(in the rows, 128 means zero)
Each path below is one point turned by a fixed rotation once a step. After each direction that follows a path, write how fast that rotation turns it, in deg/step (0 if it stays still).
Each turn is a multiple of 5 degrees from 10 to 175, or 0.
Each row of a path follows its step; steps can be skipped.
path 1
step 0: [134 131 129 125 123 126 124 129 132 136 126 129 135 123 127 134 141 132
 116 118 132 138 126 128 124 131 131 129 119 124 120 126 140 122 123 133
 132 133 131 126 124 127 138 129 134]
step 1: [135 124 126 128 131 136 119 125 136 122 134 124 133 135 136 130 138 129
 128 132 140 129 123 125 129 130 137 133 126 119 126 135 126 127 128 132
 134 135 134 117 130 129 125 127 137]
step 2: [125 129 126 123 125 141 124 128 130 130 135 123 143 132 132 134 131 131
 123 120 130 124 125 133 134 130 123 141 128 122 123 132 135 137 133 119
 126 135 130 130 137 129 132 125 123]
step 3: [137 130 132 135 116 140 123 133 134 127 134 133 132 139 123 129 120 127
 130 128 132 135 129 123 128 128 127 131 135 124 130 126 137 129 140 130
 122 137 129 119 127 128 129 130 122]
step 4: [127 119 121 134 110 122 129 124 135 127 127 126 131 135 132 133 126 131
 131 121 127 130 125 137 128 128 122 131 126 127 123 119 129 126 125 127
 126 138 127 118 125 130 141 125 126]
step 6: [127 123 132 131 131 132 119 117 131 120 128 124 137 126 131 130 139 131
 121 131 134 131 127 131 120 129 128 127 129 122 110 135 130 129 124 133
 128 136 127 118 130 131 134 132 134]
step 8: [134 121 123 131 118 133 123 130 131 125 130 136 141 130 128 128 129 126
 124 124 127 132 131 121 131 121 128 139 131 122 124 128 134 133 134 126
 118 139 139 127 125 136 125 128 124]
step 9: [127 125 129 140 117 132 131 130 130 121 128 126 124 146 135 134 121 124
 133 123 137 125 126 134 133 132 129 138 127 127 127 125 134 127 127 134
 124 139 126 128 127 132 134 125 123]
step 10: [126 121 130 135 118 136 125 129 129 129 126 120 130 126 129 128 119 134
 126 118 131 131 124 123 120 126 118 130 123 131 113 115 138 131 125 130
 132 131 128 124 125 125 128 130 131]
Directions:
[124 128 127 130 128 130 129 131 129 126 128 128 128 129 128 128 126 130
 129 129 126 129 131 128 125 129 126 129 129 131 132 125 128 127 127 126
 128 129 130 128 129 128 130 130 129]
60
[127 129 130 130 127 127 127 128 126 129 126 125 126 128 129 130 129 131
 128 125 127 128 128 127 127 125 131 129 125 127 128 128 127 126 125 130
 128 126 127 126 130 127 128 131 129]
70
path 2
step 1: [129 123 126 120 137 137 125 129 142 129 134 135 129 131 124 117 120 127
 136 134 134 122 123 123 129 136 124 127 122 134 134 136 120 128 121 124
 130 131 126 128 127 129 126 121 114]
step 2: [135 129 135 136 115 132 128 131 132 117 129 138 126 122 124 126 129 118
 116 130 129 131 119 124 125 133 126 121 129 132 127 124 128 127 138 131
 127 131 118 123 123 121 124 121 118]
step 3: [126 131 125 126 128 126 136 119 135 125 133 132 122 136 127 126 125 132
 129 139 130 127 117 132 128 124 140 128 116 134 133 119 122 136 137 130
 122 130 125 138 117 124 130 125 136]
step 4: [126 132 129 132 123 130 133 134 138 130 134 136 127 129 134 127 110 133
 123 118 128 138 126 126 135 129 122 123 118 131 127 140 121 133 132 116
 127 131 126 122 125 131 131 130 131]
step 5: [124 118 120 128 122 130 133 123 132 126 124 135 120 133 115 126 139 123
 124 129 136 137 131 124 136 130 120 126 121 129 127 127 119 124 126 130
 123 124 130 120 115 122 127 135 128]
step 6: [130 129 133 118 138 123 141 127 135 124 127 133 134 124 115 118 120 126
 125 123 134 132 133 130 134 128 128 125 125 130 128 129 136 119 137 125
 127 129 126 135 123 119 135 118 132]
step 8: [127 121 132 119 131 129 128 128 133 131 124 138 117 115 126 132 125 117
 117 132 140 125 119 123 127 130 125 118 123 129 125 125 125 135 135 125
 124 123 124 134 126 131 125 133 121]
step 9: [137 134 139 124 128 129 133 126 128 128 139 123 127 137 125 131 124 126
 123 132 130 145 117 126 130 133 134 130 120 131 120 122 118 119 133 128
 121 125 123 132 129 120 127 129 132]
step 10: [128 124 128 131 123 128 135 129 130 137 124 137 126 119 124 120 119 134
 129 133 124 138 118 119 138 118 123 131 117 125 124 132 128 133 123 132
 123 140 129 135 125 129 133 134 132]
Directions:
[127 129 127 127 129 126 129 128 127 131 131 128 128 125 131 127 130 129
 127 129 127 126 130 130 128 128 129 126 125 128 128 129 126 131 130 127
 129 130 130 125 129 131 129 127 129]
100
[129 126 128 131 128 129 127 128 127 130 126 131 129 130 130 129 124 130
 129 128 128 127 129 128 129 128 132 127 128 130 127 130 129 129 125 129
 126 128 129 130 128 129 133 126 129]
110
[124 128 129 128 128 131 126 127 127 130 128 128 128 129 127 130 131 130
 128 128 130 130 127 131 128 127 128 129 126 128 130 126 129 128 127 128
 128 131 131 130 126 128 129 127 124]
160
